Each row is where one point has got to under a steady rotation. How many ticks took it there?
The counts run from 0 to 656.
[ 0.99 -2.63  1.82  1.25 -0.44 -0.80 -2.02  2.61  1.22  2.48  1.74  0.23
  0.66 -0.08 -2.11  2.17 -0.60 -0.91]
396
[ 0.16 -1.09  2.40  0.78 -0.92 -2.45  0.22  0.64  1.35  2.29  0.42  0.28
  1.20 -1.78 -2.66  3.12 -0.13  1.25]
480
[ 1.38 -1.49  2.67  0.13 -0.54 -1.59 -0.25  2.41  0.82  1.25  1.51  1.35
  2.05 -1.62 -2.69  2.22 -0.09 -0.44]
26
[-0.27 -2.78  3.02 -0.27  0.51 -1.99 -0.60  0.67  0.34  0.42 -0.28  0.70
  1.48 -1.91 -2.27  2.76 -0.52  1.46]
455
[-0.29 -2.99  0.44  1.35  1.40 -2.69 -1.86  1.22  1.83  1.76  0.88  0.07
  1.24 -1.44 -2.31  1.37 -1.03  0.37]
71
[ 0.83 -3.13 -0.04  0.81  0.01  0.41 -2.71  0.00  0.55 -0.71  1.96  1.18
  1.35 -1.04  0.16  2.95 -0.76  2.64]
264
[ 1.67 -1.66  3.48 -0.11  0.45 -1.52 -0.76  1.81  0.55  0.32  1.82  1.42
  1.87 -2.54 -1.64  1.97 -0.03 -0.61]
21
[ 0.29 -4.09  1.94  1.04  0.98 -0.99 -1.21  1.43  0.91  1.92  1.04  0.72
  0.46 -0.09 -2.88  1.45 -0.56  1.08]
424
[ 2.03  0.39  0.80  1.43 -0.32 -0.52 -2.02 -0.39  2.35  1.37  1.69  0.27
  1.93 -1.55  0.37  3.87 -0.03  1.24]
213
[ 0.98 -1.46  1.54  1.47  0.94 -0.65  0.25 -1.03  1.69  1.85  0.88  1.20
  2.11 -0.23 -2.37  2.11  0.22  3.37]
162
[ 1.57 -2.77  2.98  0.03  1.09 -0.97 -0.89  1.58  0.18 -0.60  2.03  1.81
  1.80 -2.57 -1.33  1.35 -0.17  0.41]
7
[-0.07 -2.27  3.23  0.53  0.60 -1.29 -1.98 -0.18  1.05  1.04 -0.39 -0.27
  0.49 -1.39 -1.16  4.37 -0.34  0.63]
115
[ 0.01 -2.30  2.06  1.58 -0.22 -1.88 -0.59 -0.96  0.99  2.22  0.44 -0.27
 -0.26 -1.21 -1.35  3.47 -0.06  2.66]
140
[ 1.99 -1.97  1.07  1.08  0.54  0.74 -0.61 -0.53  1.01  0.22  2.17  2.01
  2.35 -0.68 -0.70  2.30  0.24  3.60]
612
[ 0.48 -1.39  0.94  1.15 -1.13 -0.65 -2.43 -0.56  1.33  1.30  0.64 -0.14
  0.63 -1.00  0.00  4.92 -0.47  2.12]
565
[ 0.84 -2.05  0.93  0.17 -0.75 -1.34 -2.04  3.13  0.91  0.66  1.82  1.26
  2.42 -1.39 -1.97  2.13 -1.13 -0.53]
370
[ 0.91 -2.10  2.81  0.09  0.12 -2.02 -0.80  1.81  0.31  0.11  1.88  1.32
  1.53 -3.03 -1.38  2.10 -0.18  0.00]
19
[ 0.67 -1.92  0.67  1.79 -1.49 -0.26 -1.61 -0.54  1.23  1.91  1.27  0.15
  0.40  0.04 -0.75  4.08 -0.39  2.65]
576
[ 0.94 -0.56  1.00  0.54  0.91 -1.58 -1.06 -0.86  1.74  0.12  0.41  1.19
  2.95 -2.49 -0.57  3.30 -0.12  2.71]
184
[ 0.91 -2.30  0.22  0.61 -0.53 -0.47 -0.62 -0.31  0.53 -0.61  2.20  1.61
  2.20 -1.66 -0.74  2.66 -0.56  3.59]
619
[ 0.13 -1.06  0.80  0.53  0.27 -1.69 -0.87 -0.87  1.28  0.21  0.53  1.09
  2.85 -2.39 -1.20  3.32 -0.39  3.11]
182
[ 0.66 -3.82  3.01  0.80  2.09 -0.48 -0.99  0.66  0.88  1.21  0.61  1.11
  1.36  0.02 -2.71  1.48 -0.24  0.97]
435
[ 0.24 -2.08  0.92  1.23  0.46 -1.58  0.24 -0.78  1.41  1.55  0.64  0.83
  1.99 -0.89 -2.29  2.33 -0.33  4.00]
165
[ 0.59 -1.23  0.62  0.88 -1.63 -0.18 -2.13 -0.21  1.44  1.50  0.42  0.23
  1.47  0.01 -0.75  4.79 -0.58  2.00]
562
[ 0.62 -0.97  0.73  0.66  0.04 -0.08 -2.35 -0.17  2.22  1.00 -0.45  0.56
  2.89  0.38 -1.49  4.23 -0.74  1.52]
546
[ 2.47 -2.24  0.70  1.26  0.73 -0.63 -0.72  1.60  1.32  0.82  3.58  1.77
  2.22 -1.35 -1.55  0.29 -0.12  1.11]
339
[ 0.06 -2.38  2.49  0.38 -0.12 -0.67 -1.86  0.67  1.18  1.51 -0.82  0.40
  1.52  0.07 -2.43  3.83 -0.81  0.57]
109
[ 1.76 -1.95  1.30  1.89  0.56  0.68 -1.03 -1.41  1.44  0.83  2.39  1.03
  0.89 -0.45 -0.13  2.42  0.38  3.26]
597
[ 0.58 -0.32  0.23  0.41 -0.84 -1.50 -0.86 -0.10  1.58  0.58  0.61  1.02
  3.18 -1.51 -1.35  3.88 -0.53  2.59]
193
[ 0.66 -2.89 -1.02  1.58  0.21 -0.17 -2.64 -0.15  1.32  0.23  2.36  0.51
  0.85 -0.80  0.03  2.70 -0.88  2.79]
250
